rotation steps, each row followed by its count of steps:
The counts run from 0 to 299.
[165 163 120 140 132 156 171 128 115 164  88 112 148 111 157 146  99 138
 141 162 168 152 131 105  80 155 124  99 106 101 132 141 167 146 119 151
  85 169 145  91 103 157 111 154 160  97 113 143 122  96]  15
[171 104 123 119 139 133 120 128 137 179  82 139 113 118 174 147 105 121
 114 120 152 160 158  91  91 154 131 126 124  80 113  93 114 120 138 192
 118 130 104  96 129 155  92 168 152 114  99 163 142 101]  66
[153 100 137 173 126 136 151 124 122 151 102 127 156  92 176 166 103 134
 126 151 166 165 121 109  90 159 113 123 139  60 114 101 117 136 121 141
 122 153 159  85 134 151 122 149 134  94 140 178 145  95]  221
[162  70 121 165 117 158 154 124 126 136 113 103 149  80 138 163 108 151
 128 158 131 159 137 111  88 156 115 110 154  68 106 106 103 109 130 156
 103 136 148  98 117 155  86 122 118  91 103 165 123  95]  225
[174 112 139 149 133 157 175 116 118 149 100 124 120 102 186 176 116 132
 128 152 183 143 138 119  99 167 147 129 115  82 122 112 123 144 112 164
  97 153 155  91 144 146 113 154 146 110 109 154 134  86]  75
[171  77 122 149 116 128 129 123 133 158  93 113 149  98 156 165 101 148
 115 149 160 176 114 123 101 165 100  97 150  79 113  92 103 132 131 170
 117 136 134  94 136 164  95 113 125 107 130 166 143 102]  34
[177 112  95 117 149 131 137 138 135 167  66 143 139 104 139 127 112 136
 126 151 133 133 136  62  91 143 119  78 128  94 118 125 147  94 126 171
 125 129 129  98  82 136 100 176 137 109  92 114 102  99]  54
[171  84  94 167 134 130 162 141 137 131  78 153 140  84 173 114 135 141
 133 161 133 116 131  86  99 136 117  86 125  93 101 118 129 110 111 172
 127 154 152 112  97 134 113 162 116  95 101 155 111  79]  114
[170  98 119 158  96 135 131 133 132 161  86 151 167 117 191 164 124 109
 118 144 150 121 143  79  97 170 113 105 131  72 122 122 138 125 126 164
 115 155 144 123 110 146 120 146 128  98 139 160 150  76]  291
[177 105 102 160 160 132 173 128 125 140  63 112 132  99 158 127  97 135
 125 169 168 142 115 104  95 123 125 105 114 101 120 107 107 138 132 139
  97 147 146  94 105 168  94 131 126  77 106 139  99  99]  120
[175 103 119 166 115 130 159 128 124 163  69 148 146  88 177 171 121 150
 123 161 171 133 128 114 102 151 104 102 119 112 144 126 139 136 104 163
 114 159 144  88 123 161 144 146 133 128 125 164 137  91]  146
[169 126 118 130 115 150 155 110 102 160  83 107 138 106 141 167  92 165
 138 167 150 168 124 119  84 159 103  92 113 123 133 140 154 142 123 159
  87 143 118  88  90 178  97 128 155 100 106 130 120  99]  18
[148  83 115 156 131 161 150 147 123 156 117 114 151  92 135 118 121 142
 135 135 128 159 144  99  88 175 130 102 151  55 102 118 130 102 131 163
 110 156 156 108 109 138  72 150 122 105 102 164 124  89]  228
[162 101 126 156 128 124 138 119 126 165  96 129 154 105 168 169  96 143
 121 148 166 190 105 115 102 167 106 104 139  80 119  95 116 132 128 164
 129 153 138  84 141 158 107 123 138 108 148 175 143 107]  32
[172 111 119 140 140 154 154 147 145 160  88 102 122 109 146 125 110 136
 128 135 166 145 166 115  79 137 138 113 139  82 117 119 137 144 126 164
  85 156 132 103 129 172  74 129 130 100  90 175 117  88]  7
[176 107 112 137 141 119 153 111 111 158  84 153 141 128 194 169  97 108
 117 146 154 165 107  88 116 167 123  88 102 100 108 105 126 125 133 180
 146 144 142 103 110 134 111 152 152  90 138 150 121  97]  177
[157 102 110 159 132 166 147 151 125 160  94 121 158  95 142 102 125 134
 127 164 147 128 132  89  84 163 110 101 135  56 121 135 146 118 134 150
 104 158 167 111 107 143 104 159 114  93 105 133 127  76]  231
[153  92 121 151 112 124 114 136 131 155  79 159 152  78 159 155 117 157
 122 149 133 145 145  99  87 148  91 106 157  80 117 118 134 124 107 169
 130 130 119  84 106 155 132 163 133 114 121 171 151  86]  216
[171  95 119 171 116 131 162 122 125 159  75 139 147  81 170 188 115 153
 122 164 166 138 125 118 105 153 108 100 123 121 136 124 133 136 106 162
 118 150 144  86 122 163 135 141 128 125 121 164 128  95]  147
[153 100 120 138 143 158 158 145 112 178  88 135 116  99 140 123 130 164
 140 141 150 151 154 112  98 171 157 110 151  84 112 137 148 131  97 172
 103 152 148  81 102 138 100 167 131 121  88 154 113  87]  82
[174 126 116 135 152 149 177 116 146 128 103  97 118 107 156 166 108 138
 140 156 171 152 137  94  92 138 161 102 133  81 101  98 128 140 110 154
  95 143 142  82 125 135  91 150 158  88  98 147 104 109]  193
[151 121 113 164 111 130 121 126 116 162  89 150 170 120 180 141 118 122
 132 150 141 156 124  79  86 174 109 109 129  56 104 104 125 136 126 151
 114 154 128 107 111 142 121 163 148  89 140 152 164  89]  101
[176 134 113 129 156 122 139 120 128 168  56 141 142 123 171 158  85 116
 112 157 167 145 119  75  97 140 109 105 105  88 133 108 122 130 141 151
 122 132 123  86 108 158 120 166 157  90 122 120 124 110]  59
[163 106 110 155 125 150 146 149 153 161  98 123 164 103 162 125 130 127
 128 154 162 131 121  90  98 163 121  81 149  55 122 107 143 117 123 165
 116 168 171 112 141 133 103 157 120 109 121 152 137  86]  41
[171 149  94 143 122 143 137 123 148 153  70 123 152 108 156 143 112 136
 131 159 144 131 149  64  70 121 106 102 110  95 123 112 147 133 125 148
  85 152 102  90 101 155 117 165 156 109  94 131 135 110]  130
[157 100 107 154 128 149 136 141 154 168  86 123 167  90 120 150 124 156
 124 146 146 140 145  76  94 145 122  74 167  80 117 122 150 122 103 154
 106 155 147  82  97 144 113 143 108 128 102 159 114 106]  157
[162  83 130 157 145 138 159 140 122 181  78 113 139 103 142 154 104 155
 125 134 173 177 135 123 109 166 149 102 150  93 127 112 122 131 111 160
 114 159 150  81 121 168  93 116 119 125 119 179 113 104]  152
[159 124 104 156 148 155 183 116  97 146 100 125 154 110 145 139  99 130
 137 167 136 163 107  81  96 156 122  91  96  91 110 118 134 111 133 145
 110 157 157  94  88 131  97 156 146  81 114 124 102 106]  236
[167 156 107 150 123 137 161 109 125 148  90 126 144 117 171 168 100 130
 146 149 157 160 141  80  71 144 122 104  93 107 122  97 134 132 132 155
  93 165 103  91 110 149 101 161 182 110 114 144 137 120]  133
[175  73  97 163 119 135 145 149 126 144  77 149 138  95 173 108 137 142
 127 158 135 123 130 104 104 151 117  98 133  90 110 122 121 116 129 182
 117 146 144 130 107 155  99 145 109  95 101 153 130  63]  112
[181 108 117 158 129 148 180 125 120 157  73 114 132  96 163 157 121 166
 135 171 185 134 122 117 104 162 140 105 118 109 138 119 121 140 108 146
  78 156 155  97 123 164 109 138 138 122 102 125 116  90]  266
[182  69 104 128 146 125 138 122 141 149  84 141 108 102 170 147 120 135
 115 139 135 155 142  98 115 135 132  92 146 101  92  97 110 113 118 196
 136 121 118  96 110 146  90 141 127 104 101 168 114  98]  183
[163  83 133 170 117 146 150 124 121 138 100 109 151  84 159 166 104 141
 122 165 158 165 127 118  89 158 105 122 144  64 120 103 100 128 127 142
 106 144 159  94 130 159 107 128 120  85 125 165 135  87]  223
[170 103 103 156 133 137 156 107 134 148  97 132 121 107 183 167 105 132
 122 138 147 176 129  93  99 143 130 110 100  99 101  74  88 124 133 181
 111 144 104  84 133 146  93 147 162 112 103 170 131 123]  253
[169 153 112 146 121 140 163 110 119 158  88 121 142 121 173 168  93 128
 138 142 162 166 134  94  79 156 124 113  92 106 123  97 127 134 139 157
  92 158 108  94 115 156  98 154 180 109 112 144 132 117]  134
[182 103 115 164 136 133 165 121 151 124  80 121 126  93 178 174 105 125
 115 162 167 132 144  99  89 115 117 104 122 100 112 103 113 143 114 152
 113 147 137  90 117 164 119 133 129  86 110 173 117  96]  1
[180 117 110 143 149 149 168 114 156 126  93 114 121  92 166 171 119 134
 127 172 169 126 135  87  89 123 135  91 133  83 103  98 132 148 100 157
 100 133 148  84 124 134 116 153 140  88  96 143 111 103]  191
[152  94 117 161 114 127 123 133 135 150  89 160 153  76 166 165 116 151
 129 151 134 151 143  91  83 148  96 105 153  77 110 113 133 119 101 162
 134 134 125  85 107 142 141 170 136 117 122 177 148  95]  217
